Each row has a name. After each piece below comes the name of the row it's from, unless a question asks for something else. Each question is about the rows just above it.

Columns, left to right: Y G D Z
j779: [  24  -49  -21 -100]
j797: [ -37   28 -105   91]
j581: [ 46 -41  -2 -20]
j144: [ -21  -49   24 -101]
j98: [ 46 -41 -13 -11]
j138: [-106  -37   91   28]
Which row holds these entries in another order? [-101  -21  -49   24] : j144
Which row holds these entries in another order? [-105   91  -37   28] : j797
[-100   91  -20 -101] is in which column, read top down? : Z

Columns, left to right: C U L N J
j779: [  8 -33 -36 -14  -4]
j276: [-36  -4 -33 -15   8]
j838: [-50 -25  76 -70  15]
j98: [ 7 55  7  7 55]
j138: [  5 -12   6  40   9]
j433: [  0  54 -39  14  73]
j797: [ 17  13   2   8 -33]
j144: [ 15  42  43  32 -23]
j628: [-70 -50  76  15 -26]
j581: [ 41 -66  41  41  41]
How many times does j138 hold [6]? : 1
[-36 -33 -15  -4   8] is which row reordered? : j276
Put [-70 -50 -26  15  76] back in order: which row is it? : j628
Times [55] occurs in j98: : 2
Count of [41] in j581: : 4

Columns, left to right: X M F P E B
j797: [ 11  17  78  38  31 -41]
j138: [  4   8  40  20  17 -22]
j838: [  9   7  39  19   6 -19]
j276: [  9   7  39  19  15 -19]
j628: [-10   2  11   5   5  -6]
j581: [15 16 77 16 32 77]
j779: [ 39 -19   7  15  18   9]
Count of [15] in j581: : 1
[-19  15  19  39   7   9] is which row reordered? : j276

Columns, left to right: A T W V Q H K
j433: [  2 -11 -19 -33 -94 -34  15]
j499: [ 12 -14   4  -7  17  16 -10]
j797: [  0 -10 -11 -27  16 -16 -15]
j838: [  8  16 -18 -12 -36   0  20]
j779: [ 1 15  1  7  1  1  1]
j144: [ -6 -21  -8 -28  17 -18 -16]
j628: [-19 -33 -34   3 -11 -94  15]
j138: [-15  17 -11 -12  -1 -15  -6]
j98: [-17  16  20  16   0  16   8]
j55: [ 19  19  -5 -21 -34  14  24]
j276: [15 12 15  5  5  1 15]
j581: [ 10  12  -1   5  19   1 -12]
[-12  10  12  -1   5  19   1] is which row reordered? : j581
Times [17] occurs in j98: : 0
Which row holds these entries in another order? [ 20   0 -36 -12 -18  16   8] : j838
Count of [16] in j98: : 3
How many times does j276 hold [15]? : 3
[-34  15 -19 -33 -11   3 -94] is which row reordered? : j628
[16 14] is in which column, read top down? : H

Columns, left to right: mim per Kebov netu liv tudo
j797: [-53 -53 -11 -54 -53 -11]
j98: [ 22 -38 -29 -29 -36 -31]
j433: [-32 -38 -29 -31  22 -37]
j55: [  0 -57 -91  44 -72  33]
j138: [-32 -21 -22 -26 -20 -12]
j276: [-54 -37  26 -58 -51 -93]
j144: [ 31 -33 -16  23 -86   3]
Which column holds this, read top down? [-26 -58  23] : netu
Count of [-53] in j797: : 3
Put [-37  22 -31 -29 -38 -32] back in order: which row is it? : j433
[-29 -31  44 -26 -58] is in which column, read top down? : netu
How many times does j98 hold [-29]? : 2

Columns, left to right: sura baz Dolus zug lek luvuk surif Dufos
j499: [102  13 -15 -51 -58  -6 -40  71]
j628: [-19 -53 -30 -20 -34 -53 -51  53]
j98: [-34 -30  53 -53 -53 -19 -51 -19]
j433: [ 13  71  -6 -15 101 -58 -51 -40]
j581: [ -7 -11  13  -8 -16  -8 -21  -4]
Put [-19 -51 -19 -53 -53  53 -30 -34] back in order: which row is it? : j98
Count of [-21] in j628: : 0
[-19 -34 -53  53 -53 -19 -30 -51] is which row reordered? : j98
Times [71] occurs in j499: : 1
Which row holds these entries in another order? [-53 -53 -51 -34 -30 -19 -19  53] : j98
Which row holds these entries in another order? [-40 -51 -58 101 -15  -6  71  13] : j433

Columns, left to right: pega bilan mimad rotip pas Zosen Lav Beku Kotas vov
j499: [  21 -108   20  102   24   56   -8  -27  -54  -36]
j55: [  56  -26   24   -8  -54   20  102 -109  -60  -37]
j138: [  56  -54  102   24  -36 -109  -26   20   -8  -60]
Which column holds this, read top down? [-54 -36] : pas
Which row holds these entries in another order? [-109  -60  -54  -36  -26   -8   20   24   56  102] : j138
Which column holds [ 24 102] top down? : mimad
Which row holds these entries in another order? [ -37   56  -26   24   -8  -54   20  102 -109  -60] : j55
Count of [-37] in j55: : 1
[ -54   56   24  -36  102   20  -60   -8  -26 -109] is which row reordered? : j138
Which row holds these entries in another order? [  -8  -60   56  -54  102   24  -36 -109  -26   20] : j138

Columns, left to right: Tezu ton Pimup zade Fepiz kel Vokon ziz nok
j797: [-31 -41  18 -41  47  12 -19 -41 -53]
j98: [ 44  30  15 -11 -68 -24 -72 -31  32]
j55: [-32  41  -1 -21  38 -46   0  24  49]
j433: [-10 -69  12  38   1  28   8  22  76]
j499: [  6  66  11 -37   2 -23  26  66  66]
j138: [  0  -1 -22  41  49  38 -46 -32  24]
j581: [  6  85  11 -37   2 -23  26  86  42]
j628: [-47  71  21 -42 -20 -13  16  43 -30]
[ 49  24   0 -46  38 -21  -1  41 -32] is which row reordered? : j55
Which row holds these entries in another order? [-46 -32 -21  -1   0  24  38  41  49] : j55
How many times does j499 hold [66]? : 3
Times [-40] occurs in j797: : 0
[-46 -32 -22  -1   0  24  38  41  49] is which row reordered? : j138
Which column holds this, read top down? [-11 -21  38 -37] : zade
Which column holds [38  1] top down? : Fepiz

Columns, left to right: poki Buvo Menad Dav riva bugu niso Gupa Gofi Kegim
j138: [ 0 -1  3  0 -1 -4  1 -4  1  0]
j499: [ 41   8  39  28  12 -29 -36 -54  29  -5]
j276: [ 3  0  4  1  8  3  2  3  3 -2]
j144: [  2 -45 -80  28 -26 -70 -57 -71  27  -1]
j628: [ 1  0  6  1  7  3 -1 -2  1  0]
j797: [ 38  10  41  28   9 -29 -37 -58  28  -7]
j779: [  0 -52 -35 -35 -35 -52 -35 -84 -52 -52]
j433: [  1   0   6   1   7   3   3 -13   2  -1]
Count of [-52] in j779: : 4
[  2 -57  -1 -37 -35   3] is in which column, read top down? : niso
Count of [-2] in j276: : 1
Which column holds this, read top down? [ 1 29] : Gofi

Columns, left to right: sil Muge mibo Fug
j797: [ 11  50 -48   9]
j499: [-13  17  34 -48]
j144: [ 47 -13  28 -31]
j581: [ 11  50 -14  10]
j838: [ 25 -27  31  -8]
j433: [-32  26 -14 -26]
j55: [ 47 -22  -5 -68]
j276: [-13  17  21 -48]
j138: [-43  10  -6 -82]
j779: [-14 -20 -18  25]
Which column holds [-13  47  11  25 -32  47 -13 -43] top down? : sil
Put [-14  10  11  50] back in order: which row is it? : j581
Which column holds this, read top down? [ 17 -13  50 -27  26] : Muge

Columns, left to right: banep mulal bopa Penat vuti zan
j55: [-14   1  40  10 -41 -16]
j797: [-10 -24  40  -3 -71 -13]
j144: [ -9  14 -55  14 -27  14]
j628: [  43   43 -103   43 -103   43]
j838: [-55 -10  42 -27 -27 -35]
j276: [-29 -30  31  -6 -22 -17]
j433: [  80   -8 -103   43   59   33]
j581: [-10 -24  40  -3 -22  21]
Which column holds [-13  14  43 -35 -17  33] top down? : zan
Which row holds these entries in another order? [-10 -27 -27 -35 -55  42] : j838
Which column holds this, read top down? [ 14  43 -10] : mulal
How many times does j144 hold [14]? : 3
Count of [-27] in j838: : 2
How many times does j628 hold [43]? : 4
[  1 -24] is in which column, read top down? : mulal

Columns, left to right: dusiv dibu vedap nad
j144: [ 14   5  22 -11]
j838: [ 15  48  25 -12]
j499: [ 26 -12  15  48]
[25 15] is in which column, read top down? : vedap
[-11 -12] is in which column, read top down? : nad
Which row holds these entries in another order? [-12  15  25  48] : j838

